128 stands for zero in the data rows.
Here are some points, one per row:
[121 176 113 223 126 125 104 134 105 153 123  77 137 159  28  69 127 101
 114  65 137 163 100 117 146  91 110 124 173 136 111 255 141 130  87 136
 137 199  94 181 106  86 102 126  75 152 128 121  70 140 234 171 105 114]
[ 94 189 188  76 144 185  88 104 187 139 178 188  88 118 123 126 121  98
 126 120 139 198 238 140 126 109 138  85 110 137 141 111 105 105 145 136
  68 131 111 173 129 119 182 101  90 130 126 169 128 104  92 138  85 161]
[ 65  96 136 132 141 195  98 159 111  57 137 117 113 132 112 100  55 117
 169 103  75  48  81  85 109 158 140 202 109 137 117 136  85 187 133 152
  83 178 117  85 197 162 168  97  93 116 155 113  82 155  76 187 143 135]
[ 75 150 130 178 104 136 145 123  48 144 124  39   0 141 119 131  71 190
  87 234 128 118 180 151  68 133 203 142 169 202 130 114  85 225 129 152
 165 108 196 156 123 121 152 118 168 145 135  69 100 177 111 119 137 151]
[174 142 124  90  89 117 115 207  95  90 112 136  38 111 126 160 133 152
 167 127 223 191  99 105 159 195 108 108 108 122 185 135 142 102 124 123
  62 119 180 119 164 152  84 153  86  99 107 130 116 103 143 107 141 143]
[114 141 106 130 191  93 113 128 180 144 121  56 123 110 212 128 142 110
 122 214 108 159  67 148 113 128  92 134 109 163  72 109 149  93  99  87
 124 151 146 144 148 160 153 131  88 143 215 205 135 126 126 125 108 106]
[148 173 118  79 125 124 177 209 102  57 111 179 138 129 175 166  77 112
 184 116 116 141 128 137 133  79 161 100 155 233  99 121 138  87  84  89
  73  73  79 104 116 117 102  94  78 193  82  99 203 163 142 106 109 161]
[161 105 150 115 158 226 162 131 103 189 141 119 124 168 127 129 144  99
 130  86 117 169 124 156 138 151 135 173 131 139 128 143  97 110 104 150
 178 222 161 120 196 161  60 122 197 112 102 192 149 228 144 175 152 113]
[ 49 104 109 128 171 129 100 195 180 163 104  80 143 106 170 143 137  98
 153 117 138  62 176 128 244 140 106  93 117  93 206 157 109 171 139  93
 126  73 130 118 178  93 175 116 154 122 117  84 170 155 114 118  87  73]
[ 95 157 136 161 216 127 255  85  80  92 236 165 121 194 167  62 173 138
 130 124 134 174 134 107 113 162 121  83  95  65 181 116 101 152 140  73
 162  78  89 108  93 141  84 112 101 131 214 128 105  70 137 129  80 128]
[177 115 138 135 155  74  71 109 138 166  95 170 101 112 135 172  93  50
 159  71 147 132 114 192  54 167 107 113 119  99 144  96 170 208  74  75
 234 111 106 132 106  88 201  98 117 100 101  92 144 108 106  97 139 150]
[126  83 167  90 111 103 138 109  94 192 194 128 166  85 119 142  74 128
 152 112 160 101 170  89  97 227 167 135 148 163 157 110 174  84 121 148
  95 122 143  83 171  59 121 152 150 115 174 109 197  91 216  79 149 160]
[ 60 154 140 142 137 160 135  94 110 119 123  97 158 150 160 156 107 188
  92 104 108 166  93  93 131  90 156 133  87  93  96 122 138 106 103  83
 168 110 170 130 163 209 118 108 124 120  87 120 124  20 151 123 189 144]
[ 97 122  76  76 253  95 106 181  72 100 130 132 209 133 171  74 114 156
 117 146 147 135 182 176  93 113 132  99 141  77 119 146  88 123 196 151
 153 155 128 147 109 157 115 181 133 149 142 200  76  77 108  92  91 214]
[ 83  90  84  93  47 201  98  67  75 132 142  73 187 189 172 129 178 101
 154 186 166 144 151 174  76  90  60 116 102 123 119  88 139  84 108 115
 107 133 142  85  83 188 164 112 130 122 110  82 105 160 211 168 153  96]
[128  91 138  79 154 106 107 115  90  64 115 144 133 122 125 127 134 170
  69 112 112 128 120  92  90 195 167  90 129 165 234 109 197  40 108 146
 119 102 102 188 160  67 158 150 127 104 139 131 102 191 133  84 173  68]
[199 101  89 116  85 135 145  48 139 112  86 112  56  88 150  78  88 110
  82 114 125  67 107 166 147  96 155 163 117  92 153 178 107  90 243  85
 162 123 118 153 138  76  78 118 117 167 136 152 144  95 182 255 146 140]
[112 121 152 154  78  89 175 101  64 162 172 189 210 119 157 110 131 135
  94 158 175  97 109 119 113  88 115  76  84 106  93 108 108 165 139  95
  88 161 144 230 186 171 124  79  92 113 142 169 119 127 131 109 109 113]
[155 112 101 197 113 110 116  94 131 134 220 122 146  86 103 163 191  97
  90  86 141 170 107  91 159  77 102 186 123 174 161 123 117 140 173 140
 182 179 113 123 129 116 146 177 111 255  73 109  89 114 106 110 135  96]
[132 113 120 132 222 114 154 116 178 116 170  82 205 113 106 160 137 147
  96 177 127 186  73 170 158 156  79 194 126 150  68 103 147 128 244  99
  92  95 136 208 115 151 153  70 103  67 119 119 132 154 153 127 133 183]
[ 87 100  94 129 111 126 160 119 210 104 105 132  75 161 114 166 255 142
 144 202 116 104 102  91  71 138 220 105 111  58  61 126 159 146 107 175
 120 164 109 130 157 132 143 150 176 132  78 115 130 137 240 168  95 182]
[ 96  98  98 156 114  85  61 140 141 209  91 195 129  93 131 167 135 255
 217  98  65 123  97 137 144 173 108 121 131 116 182 109  79 119 112  73
 143 116 121 128  95  87 136  94 151 136 107 128 124 116 132 120  87  85]
[ 98 138 134  81 130  90 139  93 221 131 141 155 102 196 213 101  74 133
 103  92 180 115 143 122 135 121  94  95 165 181 128 117 100 158 149 158
 103 114  68 147 105 195  88  99 174 119 121 209  53 111 146  67 107 159]
[ 70 123 123 143  70  76 184 157 109 125  74  64  58 255  39 238  91 151
  86 121 142 124 160  80  52 133 129 192  49 105 106  92  91 127 159 155
 178 142 122 144  82 128 160 141 137 153 165 144 201 177 107 148  87 135]
[134 169 140 122 116 152  72 159 170 109 136 176 157 121 109  77 163 144
  35 123 178 100 139 143 104 179 141 144  92 193 133  81  99 147  84  72
  69 127 116 115 101 158  34 203  97  96  84 119 205 105 111 162  99 107]
[127 194  97 132 133 114 222 113 149 133  72 123 146  21 127  96  82 138
 165 102 169 139 169  76 101  98 140 179 146  90 131 136 123 153 129 113
  81 150  91  24 131 175 202 163 125  88 115 141 100 255 107 164 164  52]
[112 104 126  89  87 158 180 197 141 123 132 164 115  94 133 101 185 172
 149 110  58 117 172 112 108 112 101 135  60 211 164 151 208 114 109 112
 145 132 131 131 118  76  88 156 123  76 131 117 100 155 106  78 195 208]
[255 105 166 115 114  88 103 170 169 161 122  70 195 164 139 116  95 107
 201 144 121 164  84 143 147  77 227 136  87 109 215  98 160 191 104 151
 105 153 120 164  70 100 144 109 177 103 140  93 104  77  76 120 113 105]
[120 216 116 149 143 173 128  88  87 123  44 197 149 155 189 171 115  89
  92 121  85 124 115 108 238 178  96 113 130 103 100 116 142 133 172 215
 124 255 179  85  74  77  75 123 163 136 190  95 146 168 135 102 164 153]
[136 101  74 225 164 166 213 166 194 163  95 176 141 145 127 177  44 100
  74 151  69  95 152 169 113 131  89  86 198 107 112  82 125  73  92 230
 118 137 196 120 162 103  78 149  65 112 130 107  78  73 140 195 216  67]
[145 153 138 139 156 125 101  92 127  89 183 169 104 105 111  98 118  79
 144 118 146 101 108 124  94  56 136 179 105 142  83 185 145  64 138 149
 187  66 255  86 133 117  63  85 180 103 122 169 132 194 127 108 108  65]
[118  80 202 151 105  98 136 124 122  74 105 122 117 126  92  58 158 104
 201 133 172 157 115 132 235  99 138 147 202 172  96  84 133 151 127 163
 213 152  97 140  84 101 184 164 107 118 103 159 161  52 119 147 150  89]
[143 125 117 148 116 175 124  83  87 151  93  49 120 109  87 120 219  68
 116  94 128  92  73 153 108  77 131 136 167 168 156 130 105 146 189 128
  87 144 105  98 139  83 111 129 107 135  96 143 118  44  80  54 111 117]
[172 142  72 156  76 128  77 255 119 136 160 107  96  88 100 104 125 149
  96 117  85  94 164 137 188 179 117  73  94  94  54 106 144 137 151  88
 158 100  98  78 125 111 167  64 185 116 118 148 100 109 128 101 103  79]
[165  92 102 119 118  72 116 123 117 155 120 222 127 182  81 133 157 135
 126 116 132  93 110 184 195 114 149 189 206  98 136 141 113  98  32  58
  96 132 139 117  91 109 237 123 193 128 167 119 123  81  63  98 141 155]
[116  89 180 146  94  88  94 152 116 146  94 150 130  70  79  62 120  67
 125 146  92 225  57 108  90  80  82 114 167 109 190 102 125 132 113 172
 112 108  87 124  96 131 148 117 235 137 142 110 177  64  94 131 118 154]
[122 184 159  54 151 141 166 107 124 199 113 128 122  73  99 116  90 154
 129 116 120  37 101 132 177 149  87 106 120 106  98 172 231 155 156 136
 143  88  97 118 145 224 182 205 135 143 112  50 134 131 105 141  56  50]
[164 142 219 115 143 202 108 188 142 100 144 124 106 121 194 133 137 163
 143 113 164 102 159 116  79 139  95 144 152  79  91 151 105  73  84 122
  57  70  87 183  49 112 123 148 102 169  63 127 154 155  88  85 161 163]
[204 162  95 106 165  96 107  55 136  76 145  75 132 106  55 125 105 152
 192 109  98  90 196 100 166 137  95  76 116 140 124  78  95  96  55 122
  81 104 110 158 165 160  85 121 121 149 100 119 179 159 112 104 161 209]
[122  97 149 106  59 160  74 102 166  73  99 109 179 151 129 196 199 144
 131 108 107 164 138 119  87  98 159  97 170  80  36 119 133 197 158 105
 128  79 144 124 191 121 103 196 115 127 255  97 107 162 169 153 140 119]
[155  98 134 142  63  93  74  31 119 144 143 136 155 129 142 171 132 105
  94 240  99 141 141 127 148 133 158 132 128 119 137 255  94 105 134 222
 224  79 102  46 124 155  56  94  45  93 106 144 127 161  47 163 107 148]
These points spread out most along one direction. Take the direction at right angles to it along which they spread out most. Go by this last direction. For each point below, how far along it does it lie, from 0 to 99? The average is 50, and the first point in the table lies past the average. One standard deviation of the points above along it is 16.
[ 94 189 188  76 144 185  88 104 187 139 178 188  88 118 123 126 121  98
 126 120 139 198 238 140 126 109 138  85 110 137 141 111 105 105 145 136
  68 131 111 173 129 119 182 101  90 130 126 169 128 104  92 138  85 161] : 29
[ 97 122  76  76 253  95 106 181  72 100 130 132 209 133 171  74 114 156
 117 146 147 135 182 176  93 113 132  99 141  77 119 146  88 123 196 151
 153 155 128 147 109 157 115 181 133 149 142 200  76  77 108  92  91 214] : 28
[120 216 116 149 143 173 128  88  87 123  44 197 149 155 189 171 115  89
  92 121  85 124 115 108 238 178  96 113 130 103 100 116 142 133 172 215
 124 255 179  85  74  77  75 123 163 136 190  95 146 168 135 102 164 153] : 54
[174 142 124  90  89 117 115 207  95  90 112 136  38 111 126 160 133 152
 167 127 223 191  99 105 159 195 108 108 108 122 185 135 142 102 124 123
  62 119 180 119 164 152  84 153  86  99 107 130 116 103 143 107 141 143] : 36
[145 153 138 139 156 125 101  92 127  89 183 169 104 105 111  98 118  79
 144 118 146 101 108 124  94  56 136 179 105 142  83 185 145  64 138 149
 187  66 255  86 133 117  63  85 180 103 122 169 132 194 127 108 108  65] : 51
[255 105 166 115 114  88 103 170 169 161 122  70 195 164 139 116  95 107
 201 144 121 164  84 143 147  77 227 136  87 109 215  98 160 191 104 151
 105 153 120 164  70 100 144 109 177 103 140  93 104  77  76 120 113 105] : 76
[ 70 123 123 143  70  76 184 157 109 125  74  64  58 255  39 238  91 151
  86 121 142 124 160  80  52 133 129 192  49 105 106  92  91 127 159 155
 178 142 122 144  82 128 160 141 137 153 165 144 201 177 107 148  87 135] : 57
[ 49 104 109 128 171 129 100 195 180 163 104  80 143 106 170 143 137  98
 153 117 138  62 176 128 244 140 106  93 117  93 206 157 109 171 139  93
 126  73 130 118 178  93 175 116 154 122 117  84 170 155 114 118  87  73] : 59
[122  97 149 106  59 160  74 102 166  73  99 109 179 151 129 196 199 144
 131 108 107 164 138 119  87  98 159  97 170  80  36 119 133 197 158 105
 128  79 144 124 191 121 103 196 115 127 255  97 107 162 169 153 140 119] : 47
[ 83  90  84  93  47 201  98  67  75 132 142  73 187 189 172 129 178 101
 154 186 166 144 151 174  76  90  60 116 102 123 119  88 139  84 108 115
 107 133 142  85  83 188 164 112 130 122 110  82 105 160 211 168 153  96] : 42
[114 141 106 130 191  93 113 128 180 144 121  56 123 110 212 128 142 110
 122 214 108 159  67 148 113 128  92 134 109 163  72 109 149  93  99  87
 124 151 146 144 148 160 153 131  88 143 215 205 135 126 126 125 108 106] : 39
[118  80 202 151 105  98 136 124 122  74 105 122 117 126  92  58 158 104
 201 133 172 157 115 132 235  99 138 147 202 172  96  84 133 151 127 163
 213 152  97 140  84 101 184 164 107 118 103 159 161  52 119 147 150  89] : 78
